Where one turn sends some rows of the set: a few examples, then the rows asked
K_315: .33; -.13; -.44; -.46; -.01; -.18; .31; -.31; .32; -.21; .12; -.16; -.04; -.06
K_586: .65; .27; -.07; -.11; .37; -.16; -.07; .08; .00; -.25; -.02; .02; -.22; .46
K_823: .41; -.12; -.30; -.09; .12; -.37; -.19; .03; -.20; -.56; .32; .03; -.10; .56
K_884: .36; -.02; -.61; -.44; .15; -.38; .02; -.27; -.20; .08; .19; -.07; .30; .24
K_394: .18; -.34; -.29; .01; .08; -.08; .27; -.35; -.09; -.13; .39; .05; .06; .13
K_507: .57; -.02; .05; -.33; .05; -.31; .45; .25; -.04; -.22; .05; -.01; -.31; .00
K_610: .27; .30; -.08; .12; -.31; -.20; -.17; -.17; -.14; .31; .06; -.09; .08; .25
K_925: .55; -.19; -.04; -.54; -.12; -.36; .07; .23; -.19; .13; -.27; -.06; -.15; -.02
K_38: .50; -.14; .00; -.20; .22; -.01; .16; .08; -.31; -.16; -.06; -.28; -.35; -.13
K_279: .48; .11; .14; -.21; -.53; -.34; -.11; -.19; .02; -.28; .17; -.38; .15; .07
K_895: .38; -.22; -.34; -.54; .02; -.13; .27; -.29; .34; -.30; .29; -.13; .00; .04
K_33: .31; .03; .14; -.19; -.27; -.20; -.04; -.06; .39; .25; -.12; .01; .03; .35
K_532: .49; -.07; -.27; .03; .19; .02; -.45; .06; -.22; -.12; -.05; -.03; -.25; .36
K_335: .59; -.24; .00; -.35; -.20; -.37; -.01; .30; -.20; .08; -.25; -.01; -.07; -.07
K_207: .18; -.42; -.26; -.11; .12; -.05; .12; -.30; .27; -.11; -.04; -.13; .25; .34
K_418: .36; .33; -.08; .04; -.35; -.09; -.17; -.19; -.11; .30; .25; -.08; .06; .31
K_208: .66; .09; -.06; -.61; .02; -.29; -.47; -.12; -.13; -.23; .27; -.08; .06; .28
K_344: .49; -.07; -.23; .05; .09; -.26; -.22; .04; -.17; -.59; .34; -.01; -.01; .45
K_555: .25; -.07; .39; -.03; -.10; -.34; .15; -.24; .07; .22; .22; .09; .12; .25
K_137: .52; .02; -.35; -.12; -.17; -.48; .26; .11; -.32; -.25; -.10; -.42; .12; .02

K_38 turns into K_207
K_884 turns into K_208
K_33 turns into K_507
Now find these:
K_335 turns into K_315
K_610 turns into K_925

